(in the rows, 128 means zero)
Which row each row swaps with, under one turn or mirror:
The rows were stretched afterwards, more along some directions than others.
mab: [150 155  85 128 129  74 112  86 123 174  98  92 132 122 166  97 129 115
 107 114 133 119 138 119  91 138 164]
Dupug: [145 129 131 113 147 108 132  91 137 133 127 112 125 116 138 123 120 148
 112 126 129 116 144 126 100 140 147]
fefel: [141 142 113 115 151 103 131 118 138 155 110  95 115  92 132 100 108 120
 120 107 139 119 111 109 103 133 159]
megu: [113 128 128 112 158  97 154 129 151 163  89 111 122  91 133 105 108 122
 125 102 137 111 118 130  94 164 162]
rido: [114 115 128 120 151  83 148  79 121 141  65 127 135 126 165  99 137 134
 124 117 129 115 125 118  89 180 145]
Tefep: [115 122 127 129 139  90 150  76 127 139  72 130 128 121 166 101 117 136
 128 122 137  95 130 129  95 172 165]
lurop: [109 105 130 128 123  82 132  96 145 155  94 131 111 117 154 121 136 115
 104 146 144 105 151 127 103 116 147]
Velen: [120 149 107 139 137 103 149 111 136 135 106 118 107 107 138 121 112 137
 139 107 135 120 135 131 117 137 169]
fipa: [123 117 109 117 131  91 121 113 134 137 105 105 122  88 135  99 117 101
 132 128 147 139 125  81 115 115 153]
Gizo: [117 106 129 125 124  78 134 104 142 155  93 128 122 115 145 112 137 109
 112 139 141 108 148 119 109 122 148]
Nubem: [100 115 128 109 152  86 145 122 152 174  86 105 131  94 153 103 120 124
 122 107 136 114 129 122  88 152 149]
Banut: [147 139 134 107 134 131 112 128 134 125 133 105 121 114 129 130 129 124
 135 134 130 143 125 116 125 135 141]
fego: [157 136  96 108 123  97 109 101 135 153  88  92 116 124 160 102 130 124
 131 124 140 121 132 106 101 160 163]
ton: [163 155 123 133 141  82 141  82 104 141 105 118 139 125 138  99 140 149
 145 107 119 132 153 127 114 180 166]
peraf: [142 129 133  97 132 125 114 130 134 130 123 100 128 108 136 126 134 126
 136 134 133 145 128 109 129 127 132]
tero: [162 140  97 107 123  97 107 107 135 154  90  87 118 128 155 104 132 129
 136 125 140 123 137 107 104 161 162]
Didi: [ 97 106 135 126 133  91 134  96 140 148  90 131 109 114 155 126 134 119
 103 149 145 110 142 127 101 116 136]
mon: [163 144  83 118 130  81 126  86 115 148 111 103 148 104 147 104 133 124
 138 102 120 132 139  99 106 145 173]
tob: [130 122 136 105 126  94 120  85 107 129  98  99 154 124 154  92 121 132
 117 118 118 126 134 105 115 135 143]
dofad: [123 117 152 109 154  93 132 107 115 141  99 103 132 128 142 106 147 134
 127 126 126 132 122 115  95 164 134]
Tifos: [174 154 100 109 141  90 120  86 113 150 116  83 149 101 143 102 116 125
 132 113 110 123 129 102 100 148 174]
mudi: [130 123 135 103 127  91 124  84 105 129  91 102 156 121 156  92 121 135
 120 113 115 130 133 105 116 142 144]
semed: [119 146 102 137 130  95 147 113 133 137 104 125 108 113 149 117 109 134
 137 104 146 124 137 134 121 142 170]
Lin: [114 129 128 129 147  93 152 110 144 154  96 124 107 110 156 142 101 125
 128 127 136 112 136 167 100 162 167]
nade: [165 158  99 118 130  98 122  82 115 135  87  97 133 128 141  85 110 128
 140 109 128 129 126 105 115 183 175]
darur: [145 123 120 106 127 102 112 125 140 158 119  87 112 127 150 127 143 139
 135 129 139 115 147 130  95 150 151]
kunim: [102 121 135 134 142 103 133  86 131 135  99 130 112 113 149 138 134 137
 108 142 132 113 141 130 100 118 134]
Podaz: [111 109 139 119 149  83 150  83 121 141  63 130 136 130 164 105 144 140
 126 120 130 111 130 123  90 178 143]
guv: [152 133 124 111 143 115 127  80 137 133 124 112 123 114 145 124 113 149
 108 128 139 111 136 124 103 136 156]
rame: [130 126 111 130 136  88 148 119 142 142 108 128 113 100 123 116 103  99
 141 124 147 120 127 127 117 155 175]
bav: [172 164 106 112 149  88 120  97 117 152 115  78 142 100 141  97  98 114
 129 115 114 127 121 104 100 156 178]
Fono: [124 114 150 107 149  87 130 108 115 145  96 103 132 133 142 106 149 130
 126 129 130 131 125 117  94 165 137]
durir: [153 141 133 100 142 122 123 121 140 133 128 104 124 110 128 121 114 131
 127 132 133 128 128 122 116 149 152]
rog: [105 112 127 110 145  88 146 127 153 168  83 107 128  96 154 112 131 125
 126 106 136 120 134 123  92 147 148]
mip: [116 114 131 119 154  83 150  82 120 145  67 126 132 129 160 107 144 140
 122 115 130 113 128 128  93 181 149]
gutaz: [117 148 104 136 136  99 148 117 140 137 102 117 105 104 142 118 108 134
 141 106 140 123 133 130 117 139 168]
Keber: [150 139 117 109 130 112 109 129 128 132 125 101 126 112 134 118 141 113
 136 129 132 153 130 106 125 137 139]
dak: [125 118 123 116 135  86 151  82 124 140  69 128 133 121 165 103 127 137
 139 119 142 100 132 121 101 179 160]
Dirat: [120 128 122 132 147  87 154 113 149 153 104 127 108 104 138 131 102 112
 133 128 140 111 136 152 103 159 172]
fut: [127 128 140 105 133 100 120  84 104 122  92  98 151 118 157  98 117 143
 119 111 113 131 131 100 113 135 139]
gisi: [133 162 106 133 146 106 135 103 122 136 119 102 123 110 132 117 115 140
 138 105 116 121 138 124 111 133 159]
tem: [144 167  98 128 151  93 123  90 120 153 102  92 137 113 142 107 125 133
 124 103 108 124 134 113  97 142 148]
biv: [148 159 103 125 148  97 127  98 130 150 105  93 134 107 130 115 128 137
 131 108 108 121 143 111 105 138 150]
lero: [170 151 101 109 128  93 123  89 118 138  78  90 132 126 142  87 120 129
 146 106 131 131 129  95 110 187 173]
boz: [126 127 139 101 134 107 121  81 101 122  90 101 156 120 166 110 123 151
 122 111 107 129 130 112 115 140 131]
Sona: [ 97  97 128 109 142  79 144 120 150 171  77 113 128  89 156 111 142 123
 121 115 135 117 141 116  91 141 143]
rulog: [171 158 103 108 148  87 123  92 122 154 108  77 145  96 139  95 105 120
 131 113 111 122 124  96  96 153 176]
Pupe: [147 128 118 107 132 100 112 122 140 160 118  85 113 129 150 131 146 143
 135 132 136 112 148 131  89 149 152]
robu: [123 125 111 132 138  87 144 120 142 141 109 120 109  97 124 110 103  98
 136 127 150 126 126 117 112 144 171]
tuzos: [116  97 141 118 133  90 123  82 122 138  96 119 125 118 160 121 139 149
 109 124 136 118 157 117 100 127 124]
mik: [152 164  90 126 141  88 119  85 120 163  98  91 134 122 157 110 132 129
 115 106 115 119 138 123  89 146 158]
pevon: [142 142 112 124 134  76 122 118 132 168 121  93 106 121 138 107 123 112
 120 130 152 129 132 128  94 151 176]
pitin: [155 135 132  98 138 126 120 123 142 136 128 101 123 110 128 125 120 128
 130 142 134 126 126 119 116 141 151]
beler: [114 110 140 120 124  84 130  93 121 139 100 117 132 123 146  97 125 116
 110 129 129 119 143 115 108 126 150]
Nozor: [167 160 116 109 148  93 115 101 123 156 110  74 135 103 145 102 101 109
 126 124 114 127 119 111  98 149 168]
rapat: [110 141 104 137 129  90 145 120 146 147  92 119  99 111 158 113 108 122
 129 110 153 128 132 131 114 140 168]
piz: [167 161  99 132 137  93 113  89 113 147 119  98 117 116 162 109 136 137
 119 114 136 131 136 108 105 126 153]
dovo: [117 125 126 112 158  95 153 126 152 166  88 106 126  97 134 105 112 120
 128 106 135 112 118 128  89 166 161]
Kofuf: [150 159 126 113 149  97 116 104 123 153 105  79 127 111 164 109  95 111
 118 129 121 131 114 128  97 149 162]
vaga: [146 154 106 120 157 107 132  98 137 152 107  95 120  96 141  99 100 129
 114 102 143 115 108 113  97 140 165]
lodo: [159 136 106 109 126 101 102 103 136 149  97  84 114 131 163 110 134 129
 123 131 140 117 137 114  97 152 159]
Popu: [131 136 142 113 150 110 117  99 108 135 130  94 136 121 145 136 131 151
 127 129 117 115 130 137  90 144 140]
pozal: [119 106 152 119 124  98 117 113 133 137 101 108 119 109 144 108 125 131
 135 137 144 114 153 118 112 134 137]
Sir: [125 126 118 132 140  90 149 120 140 143 110 128 110 100 128 126  99 105
 138 125 143 117 130 137 113 156 177]

tuzos swaps with piz
Sona swaps with Keber
Didi swaps with mik
ton swaps with pozal

Which row each row swaps with, under one turn or mirror:
The rows were stretched afterwards, more along some directions than others.
pezo: [131 136 116 155 130 142 153 138 143 133 108 130 147  87 128 123]
dofop: [138 132 131 111 158 132 146 140 106  95 141 106 132  93 132 143]
danef: [146 144 121 122 138 122 141 132 145 149 141 134 124 117 104 114]
Dal: [144 118 139 114 159 110 120 122 114 121 138 140 106 160 141 112]
Vige: [114 147 138 155 136 136 122 112 115 147 126 136  96 125 134 148]
fibu: [154  91 125 131 107 153 141  98 115 153 131 136  85  98  85 100]
Tezu: [133 117 114 134  98 149 132  98 115 142 121 141  90 108  90 104]
dozal: [133 151 129 149 155 136 109 131 104 128 148 117 116  76 133 136]
Pivo: [143 118 132 127 139 121 100 119 110 127 147 148 109 162 123  94]
Kapa: [134 162 112 123 128 106 121 160 134 132 119 120 127 128 161 157]
Kuver: [153 119 150 132 153 116 122 129 123 158 131 140 127 115  93  91]
Kerap: [128 114 147 136 157 115 126 134 128 150 109 151 117 144 143 120]
demad: [124 163 121 140 146 134 116 135 115 113 142 122 107 120 152 137]
Lezag: [115 104 157 136 164 150 155 124 115 139 109 127 138 111 119 133]
Bafiz: [137 113 103 146 105 143 116 100 126 125 136 143 107 102 123 111]
por: [151 113 117 141 102 140 131  94 132 134 120 129 105 122 107 103]
tul: [137 130 140 125 154 122 122 122 106 155 129 122  87 105 122 148]
remo: [137 122 124 117 130 103 133 136 145 123 110 143 128 162 139 114]
mit: [136 120 114 139 120 136 172 128 150 131 106 143 121 121 119 109]
salim: [130 149 132 163 135 104 101 121 136 125 112 135 143 143 140 117]
fudab: [145 131  98 142  85 146 146 135 148 132 129 131 129 114 135 124]
feref: [120 143 144 152 180 127 118 138 127 147 132 147 101 112 145 131]
levid: [136 142 114 126 157 145 146 142 126 143 161 129 122  87 129 149]
kenek: [152 110 160 125 154 112 144 123 132 123 139 132 149 153 110 109]
metam: [145 116 122 148 126 125  96  97 133 140 142 158  96 123  96  78]
fovit: [126 155 112 156 123 109 112 108 136 109 126 133 112 143 147 133]
mag: [146 148 101 121 116 143 159 139 131 116 144 114 140  88 138 155]
damal: [142 134 135 112 134 116 133 148 111 110 115 126 130 156 152 125]
zemi: [135 142 128 117 159 127 157 142 128 150 106 113 111  92 134 157]
sutip: [127 136 104 149 114 140 144 125 149 109 135 133 128 121 157 142]
rut: [130 135 107 143 112 133 153 103 141 126 121 135 124 113  98 107]
gab: [148 116 109 109 143 144 158 125 124 125 150 131 110  94 124 125]
pode: [110 154 130 163 140 123 131 112 127 114 118 133 120 145 144 130]
boge: [130 105 143 146 128 129 109  80 121 130 131 133 136 135  95 109]
komif: [156 102 156 135 150 105  97 119 135 134 140 138 142 134 107  90]
tig: [137 122 153 129 184 126 131 158 126 132 133 120 141  85 140 137]

Kerap swaps with Bafiz
tig swaps with komif
boge swaps with Lezag

